[[ -1.3 -14.3 -20.6   0.5   4.7 -27.7 -37.9  -8.7  37.6  30.8 -30.5  46.0]
 [ -1.4 -15.0 -19.5   1.0   4.6 -31.7 -39.9  -8.7  38.5  28.7 -32.7  47.2]
 [ -0.7 -14.2 -18.7  -2.1   7.1 -26.3 -30.5  -6.9  29.4  26.6 -33.7  38.0]
 [ -0.3 -11.5 -18.9   0.8   2.5 -23.9 -32.7  -8.3  34.4  26.4 -30.8  37.2]
 [-45.0  18.1 -31.5 -64.9 -51.4 -17.7   0.4  32.8   6.5 -10.8   4.4   1.4]]
->
[[ -1.3  -1.4  -0.7  -0.3 -45.0]
 [-14.3 -15.0 -14.2 -11.5  18.1]
 [-20.6 -19.5 -18.7 -18.9 -31.5]
 [  0.5   1.0  -2.1   0.8 -64.9]
 [  4.7   4.6   7.1   2.5 -51.4]
 [-27.7 -31.7 -26.3 -23.9 -17.7]
 [-37.9 -39.9 -30.5 -32.7   0.4]
 [ -8.7  -8.7  -6.9  -8.3  32.8]
 [ 37.6  38.5  29.4  34.4   6.5]
 [ 30.8  28.7  26.6  26.4 -10.8]
 [-30.5 -32.7 -33.7 -30.8   4.4]
 [ 46.0  47.2  38.0  37.2   1.4]]

[[ 59.5 -30.6]
 [ 47.1 -49.5]
 [ 38.1 -66.8]]
->
[[ 59.5  47.1  38.1]
 [-30.6 -49.5 -66.8]]

[[  6.2 -26.9  18.2   6.7 -53.5  12.1 -19.3 -10.3  14.5  -8.5]
 [  5.6 -18.3  20.0   5.6 -37.0  17.0 -12.9  -7.1  14.9  -5.5]]
->
[[  6.2   5.6]
 [-26.9 -18.3]
 [ 18.2  20.0]
 [  6.7   5.6]
 [-53.5 -37.0]
 [ 12.1  17.0]
 [-19.3 -12.9]
 [-10.3  -7.1]
 [ 14.5  14.9]
 [ -8.5  -5.5]]

[[ -6.5 -19.2 -22.2   2.9  20.6  20.7]
 [ 27.5  66.5  53.3  22.4   2.0 -33.0]]
->
[[ -6.5  27.5]
 [-19.2  66.5]
 [-22.2  53.3]
 [  2.9  22.4]
 [ 20.6   2.0]
 [ 20.7 -33.0]]

[[ 45.7 -29.3  36.9  26.6  50.2  10.0  10.6 -62.6 -14.2  -4.3 -30.1 -31.9]
 [  0.3  21.9  25.7 -24.0   4.0  42.8  43.9  -0.7 -34.0 -35.6  19.9 -34.7]
 [  6.3  -8.7 -18.6  21.2   0.3 -38.8 -24.4  -3.1  29.0  37.7 -14.4  28.6]
 [  1.1 -10.0 -21.4  19.5  -0.1 -38.3 -24.1  -7.1  33.5  34.7 -13.8  20.9]
 [  9.5  -9.4 -18.4  16.6   3.5 -38.1 -27.5  -7.3  33.8  34.6 -17.9  21.1]
 [  7.6 -12.4 -16.4  23.3   5.1 -35.6 -24.0  -3.8  32.4  35.4  -9.8  25.4]
 [-40.9  34.8 -33.5 -30.7 -51.1  -7.9   4.3  52.7  16.9  -1.1  33.5  25.0]]
->
[[ 45.7   0.3   6.3   1.1   9.5   7.6 -40.9]
 [-29.3  21.9  -8.7 -10.0  -9.4 -12.4  34.8]
 [ 36.9  25.7 -18.6 -21.4 -18.4 -16.4 -33.5]
 [ 26.6 -24.0  21.2  19.5  16.6  23.3 -30.7]
 [ 50.2   4.0   0.3  -0.1   3.5   5.1 -51.1]
 [ 10.0  42.8 -38.8 -38.3 -38.1 -35.6  -7.9]
 [ 10.6  43.9 -24.4 -24.1 -27.5 -24.0   4.3]
 [-62.6  -0.7  -3.1  -7.1  -7.3  -3.8  52.7]
 [-14.2 -34.0  29.0  33.5  33.8  32.4  16.9]
 [ -4.3 -35.6  37.7  34.7  34.6  35.4  -1.1]
 [-30.1  19.9 -14.4 -13.8 -17.9  -9.8  33.5]
 [-31.9 -34.7  28.6  20.9  21.1  25.4  25.0]]

[[ 41.2 -26.4]
 [  0.1 -58.3]
 [ 47.2 -44.7]
 [ 44.7 -32.0]
 [ 39.8 -27.0]
 [ 47.2 -41.4]
 [ -1.9 -59.5]
 [ 50.6 -32.0]
 [ 44.8 -39.5]
 [-14.4 -52.9]
 [-17.7 -52.5]
 [-15.1 -57.7]]
->
[[ 41.2   0.1  47.2  44.7  39.8  47.2  -1.9  50.6  44.8 -14.4 -17.7 -15.1]
 [-26.4 -58.3 -44.7 -32.0 -27.0 -41.4 -59.5 -32.0 -39.5 -52.9 -52.5 -57.7]]

[[-56.4  64.4  48.3 -48.3  16.4 -16.2 -32.1  64.6  40.4 -32.2 -24.3  40.4
   40.1  -7.8  16.2  40.6]
 [ 49.2  14.2  35.2 -20.6  35.4  35.2 -34.7  63.4 -41.7  35.4  -6.9  63.3
   56.2  -6.6   7.3  21.4]
 [-39.5  -6.6 -26.4  26.4 -26.4 -26.3  39.6 -52.8  46.1 -26.3  13.3 -52.7
  -46.2  13.2   0.0 -13.3]
 [-40.8  -6.8 -27.2  27.3 -27.4 -27.1  40.9 -54.7  47.7 -27.2  13.8 -54.6
  -47.7  13.6   0.0 -13.8]
 [-34.6  -5.8 -23.1  23.1 -23.3 -22.9  34.7 -46.4  40.4 -23.2  11.7 -46.3
  -40.4  11.4   0.0 -11.8]]
->
[[-56.4  49.2 -39.5 -40.8 -34.6]
 [ 64.4  14.2  -6.6  -6.8  -5.8]
 [ 48.3  35.2 -26.4 -27.2 -23.1]
 [-48.3 -20.6  26.4  27.3  23.1]
 [ 16.4  35.4 -26.4 -27.4 -23.3]
 [-16.2  35.2 -26.3 -27.1 -22.9]
 [-32.1 -34.7  39.6  40.9  34.7]
 [ 64.6  63.4 -52.8 -54.7 -46.4]
 [ 40.4 -41.7  46.1  47.7  40.4]
 [-32.2  35.4 -26.3 -27.2 -23.2]
 [-24.3  -6.9  13.3  13.8  11.7]
 [ 40.4  63.3 -52.7 -54.6 -46.3]
 [ 40.1  56.2 -46.2 -47.7 -40.4]
 [ -7.8  -6.6  13.2  13.6  11.4]
 [ 16.2   7.3   0.0   0.0   0.0]
 [ 40.6  21.4 -13.3 -13.8 -11.8]]
